In the rows, 128 means zero.
A single turn carries every row of the set below to another of its rows. Some are shown first; where does it send the rows asked next?
J_362: [ 84 125 137 158 145 110 139 125 117 122 166 127]
J_180: [ 90 100 150 159 133 118 113 100 121 119 153 105]
J_681: [102  86 145 152 138 125 124 100 132 130 154 108]
J_166: [ 80 123 153 161 134 133 125 120 138 132 145  98]
J_608: [ 90 111 150 155 139 139 136 120 148 141 146 101]
J_158: [ 78 130 149 161 136 131 132 128 135 133 149 104]
J_336: [105 130 133 149 140  94  96 106 123 119 138 110]
J_649: [ 81 145 130 138 154 113 121 124 142 119 147 117]
J_798: [126 106 135 140 160  94 125 139 136 116 138 127]
J_752: [106  91 138 149 148 125 144 111 137 136 159 120]
J_539: [100 110 137 129 152 125 115 103 160 129 139 104]
J_222: [ 90 111 151 148 149 137 135 116 151 141 141  99]
J_243: [ 90 120 139 135 144 122 102 102 151 117 136 100]
J_419: [ 81 139 137 139 146 113 104 113 142 113 142 106]
J_689: [113 136 119 142 155  96 130 125 131 134 149 131]
J_181: [ 98 126 142 154 132  93 100 112 115 123 149 112]
J_426: [ 72 136 149 156 148 126 130 124 136 130 146 102]
J_786: [ 80 118 144 161 136 110 120 113 111 116 159 115]
J_371: [ 87 119 145 155 143 137 142 128 145 141 150 107]
J_957: [118 116 150 150 142  93 118 143 123 116 132 128]
J_249: [ 97 138 133 152 142  91 120 128 115 128 157 126]
J_376: [119 111 153 152 140  95 111 138 123 115 129 123]
J_351: [112 103 145 149 132 102  99 101 127 131 144 104]
J_208: [ 85 114 153 158 135 136 126 118 143 136 144  96]
J_541: [111 127 127 145 150  99 140 130 128 142 160 134]
J_216: [120 111 143 145 150  90 103 130 128 107 131 116]
J_474: [129 103 126 137 151 107 115 104 145 139 138 114]
J_698: [ 93 135 127 131 160 119 137 124 153 129 149 122]
J_660: [125 102 153 150 140  99 112 135 128 118 127 121]
J_602: [126 116 120 137 157 104 134 118 144 142 146 126]
J_856: [128 104 148 147 147  99 126 142 131 124 130 129]
J_151: [125 103 131 138 149 106 138 117 139 149 154 125]
J_571: [ 82 127 146 158 141 133 141 130 141 138 152 110]
J_751: [130  98 139 140 156  95 119 130 139 117 134 119]
J_264: [ 76 127 155 156 144 128 120 114 139 130 141  95]
J_562: [116 119 140 146 155  88 111 138 125 107 136 121]
J_801: [ 84 113 154 151 144 134 121 110 146 134 139  92]
J_299: [119 118 135 143 158  89 121 142 130 112 140 125]
J_767: [126 100 142 143 153  95 108 128 136 112 132 113]
J_759: [102 115 129 126 159 125 132 115 161 133 144 116]
J_251: [124  92 139 142 141 108 118 102 138 144 147 111]
J_195: [119 111 135 143 142 102  98  98 136 128 135 105]
J_682: [123 112 148 148 147  97 125 145 126 121 134 131]
J_10: [ 88 119 145 148 154 133 143 124 149 142 147 107]
J_172: [ 96 109 132 150 151 118 150 123 129 133 166 130]
J_618: [ 79 133 146 151 152 128 142 128 143 137 149 109]
J_555: [128 100 152 148 144 100 119 137 131 122 127 124]
J_101: [104 143 126 147 147  91 112 121 122 123 146 124]

J_474 moves to J_602
J_351 moves to J_251
And these:
J_362 moves to J_786
J_571 moves to J_158
J_698 moves to J_649
J_216 moves to J_767
J_426 moves to J_264
J_660 moves to J_555

A single turn carries every row of the set below to another of its rows. Some are shown first; where does it send the rows asked next?
J_183: [107 136 120 149 125 131 133 123 139 122 150 131 121 112 142  93 104 123
 128 113 154 110 109 116 151 129 148 138 124 120 143 128 112 116  95 118
  95]
J_815: [117 112 114 129 126 115 116 144 133 128 125 115 107 104 134 114  97 145
 126 134 136 145 110 130 158  94 163 128 123 134 142 151 148 143 111 134
 129]
J_529: [114 125 118 114 132 125 130 136 105 125 136 122 121  86 153 111  90 129
 142 135 139 141 107 111 148 115 149 116 140 135 173 140 131  95  93 137
 102]
J_143: [124 128 116  93 151 125 123 128 128 135 136 120 126  85 177 113 102 135
 142 126 141 131 105 134 143 119 160 113 124 134 148 129 132 106 128 132
 108]
J_460: [121 137 103 127 147 143 139 122 149 145 158 137 119 145 137 106 101 134
 146 114 132 120  97 130 156  93 146 130 112 141 142 130 113 120 106 129
 110]
J_583: [110 125 117 131 137 121 135 120 146 125 140 128 121 113 177 115 110 116
 143 155 129 151 109 117 155 121 121  98 124 147 142 130 136 120 131 140
 109]
J_824: [126 135 110 120 165 114 127 122 139 117 149 138 118 136 172 111  85 134
 133 142 142 142 117 119 139 136 129  96 123 126 151 144 130 119 142 139
 135]
J_304: [105 136  98 130 138 132 112 110 121 133 151 126 124 105 157 114 101 117
 168 138 141 134 111 131 149 120 130 127 119 116 169 117 141 122 125 116
 121]
J_413: [132 128 128 116 125 126 116 151 121 121 146 106 125 132 151 118  91 134
 133 116 128 126 105 119 155 127 149 125 119 106 135 159 136 130 126 157
 113]
J_318: [116 133 120 133 143 112 128 136 132 112 169 126 128 126 134 110  98 128
 129 122 112 125 106 132 120 117 140 123 116 131 148 145 133 107  67 108
 133]
J_488: [110 140 133 143 141 124 132 129 126 118 150 130 156 134 148 120 103 138
 168 124 131 120 119 102 124 116 149 109 105 147 154 124 127  83  97 140
 128]
J_699: [ 98 127 126 141 146 120 118 120 150 141 130 130 135 117 134 126 110 125
 164 131 133 120 109 151 150 123 138 125 125 142 158 108 138 109 135 123
 112]
J_963: [112 131 114 132 161 117 126 126 126 139 174 132 109 107 120 110  85 138
 128 131 132 111 119 115 113 116 139 120 136 145 141 146 135 124 106 147
 109]
J_678: [116 141 121 132 132 118 128 135 127 112 134 141 129 135 159 105 127 133
 137 116 158 170 116 126 149 115 142 115 104 128 136 132 126 100 104 125
 147]
J_98: [117 131 138 149 141 121 121 130 119 118 120 134 131 144 153 120 142 131
 142 131 148 134 112 116 123 117 146 120 117 137 136 146 133 125 132 116
 114]
J_620: [117 125 134 125 171 110 128 138  94 104 134 131 128 100 141 115  83 139
 137 125 142 157 113 130 145 109 134 132 144 137 160 124 136 116 121 138
 120]
J_88: [ 93 121 128 150 162 106 124 147 129  92 132 128 145 121 127  95 108 137
 153 120 141 129 106 121 141  94 136 115 103 144 136 134 136 117 107 150
 123]
J_192: [103 123 124 145 137 122 138 135 133 124 173 131 109 116 128 128  77 137
 167 135 126 130 113 142 149 118 155 120 136 145 159 135 131 100 137 126
 113]
J_911: [119 130 131 125 139 115 127 123 112 116 129 114 127 140 148 117 113 132
 138 121 115 115 107 121 179 118 148 122 125 137 149 106 130 114  85 143
 128]
J_269: [117 120 131 149 150 104 107 146 142 108 119 110 119 105 138 106  95 131
 136 118 122 144 121 122 124 134 139 120 125 121 146 121 131 114 121 154
 148]
J_984: [126 128 127 139 164  96 131 120 138 104 148 127 120 141 170 110  98 139
 139 125 128 128 113 132 152 127 142  92 127 144 171 116 124 102 105 121
 124]
J_812: [114 119 133 135 150 120 126 114 129 111 130 148 115 117 132 106  81 120
 132 113 159 145 116 129 143 112 146 141 125 132 118 117 120 118 141 137
 126]
J_253: [108 121 123 140 136 103 134 134 138 113 121 125 135 125 133  90 102 143
 147 114 129 102  87  98 140 111 140 114  96 151 134 140 126 122 119 127
 135]
J_214: [134 130 128 134 147 122 123 148 117 134 134 143 117 111 128 108  99 129
 143  92 134 132  83 112 124 123 131 102 117 121 126 141 117 127 110 134
 143]
J_421: [114 124 129 135 120 102 140 129 122 130 164 130 142 107 110 108 106 121
 131 132 134 121 101 120 137 124 143 117 107 125 132 155 135 118  94 121
 142]
J_989: [129 123 109 136 121 111 139 133 112 135 162 139 101 135 148 108 104 135
 151 129 131 128 127 118 133 106 171 103 141 133 150 154 132 114 125 118
 127]
J_675: [107 125 142 141 152 124 127 158 140 137 155 128 111 114 135 116  83 153
 144  98 126 145 109 118 122 114 152 106 115 129 138 146 109 131 124 136
 136]

J_989 moves to J_812
J_675 moves to J_88
J_214 moves to J_253
And these:
J_269 moves to J_488
J_183 moves to J_413
J_699 moves to J_529
J_460 moves to J_815
J_143 moves to J_583
J_984 moves to J_192

A single turn carries every row of the set below to another of its rows. Some are shown first; where does it send the rows asked next?
J_864: [108 145 148  95 161 158  94 135 135 127 129 144 111 122 101 103 121 121
 140 142 141 120 118 153 141 112 110 150 125  85 129 118 133 108 126 162
 114 112 144 122 128 146 112 136 135 143 131 111 144 101 112 181]
J_921: [120 125 159 141 135 149 119 143 120 128 119 133 104 106 129 125 159 149
 138 137 123  88 125 141 117 120 121 141 129 119 143 122 111 116 130 146
 141  82 114 125 124 131  78 123 135 138 145 107 114 104 123 134]
J_943: [107 145 154  91 149 159  93 133 148 140 155 129 125 121 100 108 119 124
 130 143 131 109 118 138 135 126 133 137 112 112 106 103 135 136 120 165
 141 109 142 127 133 132 110 145 116 148 123  96 144 100 108 156]
J_826: [125 149 156 111 144 144 112 141 144  86 149 137  94 126 106 153 142 125
 131 165 122  85 116 146 130 135 131 150 130 134 140 135 120 102 145 134
 141  90 113 118 142 129 118 172 161 157 149 110 127 106 100 148]
J_908: [115 138 149 119 154 156 132 150 136 137 144 131 109 122  87 148 138 120
 169 155 124  98 134 120 118 148 127 152 148 119 122 111 121 107 120 160
 140  96 111 141 120 167  97 152 141 169 148 112 125  78 100 152]
J_928: [105 144 144  90 143 141  95 140 143 135 143 138 115 123 105  98 125 111
 132 131 123 122 127 147 137 111 128 157 122 108 134 115 135 114 118 157
 135  95 128 120 155 128 115 132 121 128 125 112 121 113 104 167]
J_817: [123 140 124  95 152 132  89 151 129 134 134 149 119 107 116 128 131 133
 130 160 135 123 117 144 139 110 127 145 126  91 142 104 140 121 119 150
 119 112 128 122 135 141 119 129 129 124 128  94 150 106 111 169]
J_405: [ 93 115 149 128 143 165 127 141 130 116 130 140  95 106 104 141 136 109
 128 161 144 103 110 139 113 116  96 147 131 124 120  98 102 108 154 145
 146 100 122 129 124 124 123 143 169 147 144 105 156  89 122 127]
J_279: [139 158 160 108 147 149 117 121 134 117 146 149 127 111 127 119 147 110
 167 137 139  81 126 116 120 118 109 135 135 130 118 100 105 114 145 143
 130 104 107  91 139 123  99 167 154 170 143 109 138  93 112 141]
J_795: [126 154 156 111 141 141 116 143 142  85 146 139  95 125 112 148 143 126
 132 161 123  88 118 148 133 131 137 148 137 134 149 136 119  99 141 138
 133  90 111 120 140 135 122 171 164 150 147 111 122  96 100 149]
J_528: [131 163 157 104 149 144 119 125 133 119 148 150 134 109 128 119 144 104
 167 139 144  82 129 122 122 122 115 136 139 128 122  92 112 112 139 139
 123 108 109  96 135 125 107 167 160 170 147 101 145  92 114 138]
J_923: [ 88 121 157 129 143 165 133 143 133 119 130 139  98 104 106 131 133 106
 129 158 152 102 116 139 117 113  95 143 134 124 121  98 103 110 151 153
 148  97 122 127 124 128 122 148 171 148 140 107 153  83 121 127]
J_383: [134 154 160 105 156 145 125 118 136 116 138 148 130 109 128 117 148 103
 165 138 138  82 126 119 125 121 111 132 139 133 119  95 113 113 138 142
 129 102 105  93 139 128 105 167 154 170 141 109 139  87 111 144]
J_17: [110 144 147  93 142 145  96 146 143 133 144 138 114 123 104  93 123 112
 127 133 121 122 128 147 135 112 127 158 125 110 139 113 132 118 120 155
 134  97 129 116 153 127 110 135 120 134 121 108 120 115 102 169]
J_498: [123 131 155 145 137 155 126 144 113 125 125 141 103 106 133 134 155 138
 143 141 128  86 125 137 118 119 112 147 135 117 141 117 111 113 134 151
 141  85 110 114 130 138  77 122 136 136 154 108 113 100 123 135]
J_201: [103 155 132 113 145 148  87 127 133 137 148 121 127 120 125 113 136 123
 132 154 147 109 121 137 144 105 118 145 124  95 119  89 132 111 128 160
 110 121 112 141 134 141 118 144 123 127 135  98 153  94 110 157]
J_612: [102 157 133 109 147 143  89 132 134 138 150 125 125 120 124 114 136 123
 136 151 149 111 122 141 143 102 117 146 118  94 116  90 139 109 123 163
 113 119 110 141 137 139 122 145 123 127 135 107 149  96 114 157]
J_887: [121 137 150 129 159 152 129 149 126 134 134 129 109 114  84 152 136 123
 162 163 129  98 137 118 122 147 117 150 145 122 121 114 125 110 121 157
 137  96 107 137 119 170 104 157 143 167 146 112 130  76 101 152]
J_929: [ 89 117 153 124 146 164 135 148 132 121 129 141  98 105  98 135 138 106
 128 150 142 108 119 142 118 111  96 150 133 119 126  89 107 109 152 151
 144 105 123 129 120 129 124 143 171 151 137 107 153  92 128 130]
J_509: [112 131 161 147 139 151 125 151 120 126 119 139 102 104 128 133 156 136
 137 136 127  88 121 138 122 118 125 146 134 121 147 120 121 120 135 153
 145  82 113 117 132 141  78 121 134 137 148 101 113  99 123 139]
J_725: [121 131 157 142 135 150 132 148 114 129 125 138 106 105 135 136 157 141
 141 142 128  86 129 141 123 118 120 145 136 126 146 111 115 116 131 152
 147  86 111 120 130 138  82 126 135 130 145 107 111  98 126 134]
J_866: [124 134 167 128 140 134 126 139 123 118 133 134 121 121 113 133 123 142
 163 157 113 129 131 131 117 121 127 130 144 133 142 115 104 131 132 137
 140  85 101 109 129 119 135 141 154 155 115 111 162  98 122 132]
J_806: [117 156 157 113 148 134 112 135 146  85 148 133 103 126 111 151 144 126
 132 162 120  90 119 145 139 140 140 145 131 127 145 134 121 102 141 139
 135  85 109 122 141 130 116 175 160 148 146 108 126 103  98 145]
J_601: [119 131 164 129 139 136 119 137 123 121 138 127 121 122 116 137 128 141
 167 161 111 131 129 123 113 116 120 131 142 132 136 116 101 129 135 135
 139  91  93 112 127 120 133 141 149 158 114 115 160 100 119 133]
J_193: [121 130 169 123 137 133 116 139 123 114 133 132 118 122 113 128 126 150
 163 157 115 123 130 132 114 114 122 127 135 124 146 122 111 126 136 133
 134  87  87 117 125 121 132 142 152 158 112 110 164 111 117 137]
J_742: [122 149 153 113 142 138 110 135 145  87 148 137  97 130 116 144 142 134
 123 162 124  84 122 147 127 138 138 142 134 128 144 140 125 102 142 129
 136  94 102 129 136 127 113 169 155 151 149 110 125 107 101 148]
J_779: [ 91 111 149 120 142 160 127 141 135 128 131 142  95 101 101 125 136 104
 129 154 150 101 116 136 110 114  95 143 135 123 125  94 105 108 156 143
 146 106 121 133 122 123 116 145 173 154 137 109 154  94 116 135]
J_142: [123 138 122  98 147 135  92 150 126 129 134 146 123 111 120 124 136 132
 132 165 132 122 118 146 142 113 123 147 128  90 146 106 134 118 115 146
 116 112 128 124 136 145 117 128 127 127 128  90 152 105 106 168]
J_695: [111 146 150  89 155 153  93 131 146 142 156 131 126 118  99 112 116 124
 129 143 134 109 120 140 138 126 136 136 115 108 106 105 141 136 121 165
 140 108 142 126 134 130 112 137 120 142 131 100 144 101 108 154]
J_137: [113 135 170 128 142 130 119 143 127 116 131 136 122 121 123 129 133 144
 165 162 115 136 132 129 120 116 116 125 145 125 144 117 108 131 132 137
 140  93  97 107 128 124 131 142 152 155 116 109 164 103 124 134]
J_169: [122 133 149 126 157 155 128 150 130 134 138 128 111 120  86 150 133 122
 166 165 121 100 138 119 115 143 114 157 145 121 121 118 120 107 122 151
 140  95 100 136 123 166 101 151 137 168 147 117 126  85  99 152]
J_139: [112 143 149  98 162 161  95 139 135 120 128 144 112 120  98  98 120 118
 141 145 138 121 120 156 142 118 104 151 124  86 130 112 135 105 126 161
 114 113 137 124 132 148 110 137 133 144 130 105 146 103 110 180]
J_679: [106 157 136 113 130 145  87 138 129 130 165 139 125 136 120 119 127 134
 129 139 142 118 119 134 144 121 135 140 120  99 129 115 117 123 131 163
 134 107 142 139 138 129 112 151 131 117 112 102 148 102 102 150]
J_60: [106 160 138 111 136 140  90 141 131 136 164 141 126 136 120 118 125 133
 131 141 145 118 121 137 145 117 134 142 118  94 127 122 119 123 128 161
 134 108 146 137 136 130 112 149 133 117 119 109 148 101 102 151]
J_690: [116 130 142 120 153 153 125 151 129 136 141 133 111 118  84 141 132 117
 161 153 130  96 135 113 113 149 115 150 140 115 115 117 121 105 121 151
 138  95 102 147 115 165 100 153 144 166 143 110 126  81  95 146]
J_353: [136 152 150 102 150 141 121 120 137 123 141 151 132 113 121 117 150 109
 161 138 145  78 132 115 114 120 107 135 135 120 120  97 108 111 135 138
 125 107 108 100 136 127 100 172 155 175 142 106 147  95 107 142]

J_405 moves to J_601
J_679 moves to J_943
And these:
J_353 moves to J_742
J_528 moves to J_806
J_928 moves to J_864
J_795 moves to J_887

A single turn carries every row of the set below to another of its rows. Some are shown first; where does it send the rows asked next?
J_655: [121 125 122 128 135 121 134 106 171 157 104 129 124 128 119 143 133 122
 130 137 115 115 127 118 126 130 122 119 128 120 124 129 117 120]
J_297: [137 118 126 145 137 111 159 130 121 120 120 125 124 129 162 127 114 125
 125 125 129 118 119 116 123 143 129 146 160 143 127 137 123 124]
J_876: [138 131 148 141 122 128 135 117 145 129 101 131 139 126 144 154 143 131
 133 142 136 115 130 118 147 154 126 127 112 129 132 113 126 147]
J_30: [120 136 119 122 128 102 102 121 133 113 136 148 140 116 125 131 104 114
 132 126 128 119 123 156 109 122 143 116 129 154 120 122 122 132]
J_207: [146 137 124 125 141 131 133 111 140 123 129 144 134 122 103 161 129 127
 130 140 118 140 125 134 124 135 131 122  89 120 128 126 123 130]
J_367: [110 124 129 107 124 119 143 121 103 118 130 140 138 135 127  84 118 132
 134 118 132 134 129 136 135 127 128 131 139 133 121 145 112 117]
J_530: [138 134 115 135 138 124 144 108 128 120 133 127 125 124 133 114 100 104
 119 129 102 132 137 146 116 133 133 140 157 126 131 134 110 109]
J_24: [121 118 129 101 120 113 152 129 108 111 129 140 132 126 138  83 130 126
 139 126 132 129 135 134 133 131 127 121 144 140 124 138 119 135]
J_718: [141 117 136 125 128 132 123 145 140 151 126 114 139 128 137 139 146 130
 137 140 137 130 143 123 134 107 128 102 121 119 112 134 128 124]
J_536: [128 123 137 142 134 148 129 126 154 129 115 141 135 127 119 136 127 124
 151 125 158 136 138 109 128 129 118 143 133 149 130 124 149 138]
J_969: [125 132 133 134 114 163 128 133 135 100 113 133 103 128  97 145 124 120
 131 132 132 123 130 134 118 134 124 116 119 133 125 118 132 135]
J_252: [102 126 119 122 122  96 124 118 122 136 119 120 130 120 136 134 109 102
 113 119 134 112 126 153 115 148 132 125 147 128 133 110 120 125]
J_619: [121 126 127 105 132 147 138 141 131 133 120 124 118 127 131 140 140 112
 115 140 132 142 123 116 116 147 114  99 114 110 108 121 128 122]
J_868: [120 137 140 127 130 172 118 126 144 144 130 137 159 128 140 129 139 119
 129 130 133 134 129 134 128 140 136 114 115 133 117 123 131 121]
J_794: [117 115 131 113 122 118 144 128  92 115 141 139 136 126 128  94 132 140
 137 124 127 127 131 145 137 121 135 128 138 134 130 143 126 128]
J_922: [140 122 121 132 116 135 144 130 138 154 119 110 106 135 106 137 109 106
 146 129 148 129 136 129 139 122 120 126 125 116 140 129 130 122]
J_667: [146 140 133 148 131 117 119 124 108  90 136 143 124 126 144 129 109 127
 131 143 112 134 121 131 136 122 137 138 136 144 120 137 124 124]
J_437: [131 130 129 124 135  80 122 137 113 120 122 130 146 126 145 144 110 122
 131 113 163 122 126 135 122 132 130 128 127 144 120 121 121 138]

J_530 moves to J_297
J_30 moves to J_252
And these:
J_794 moves to J_367
J_969 moves to J_922
J_207 moves to J_655
J_718 moves to J_868

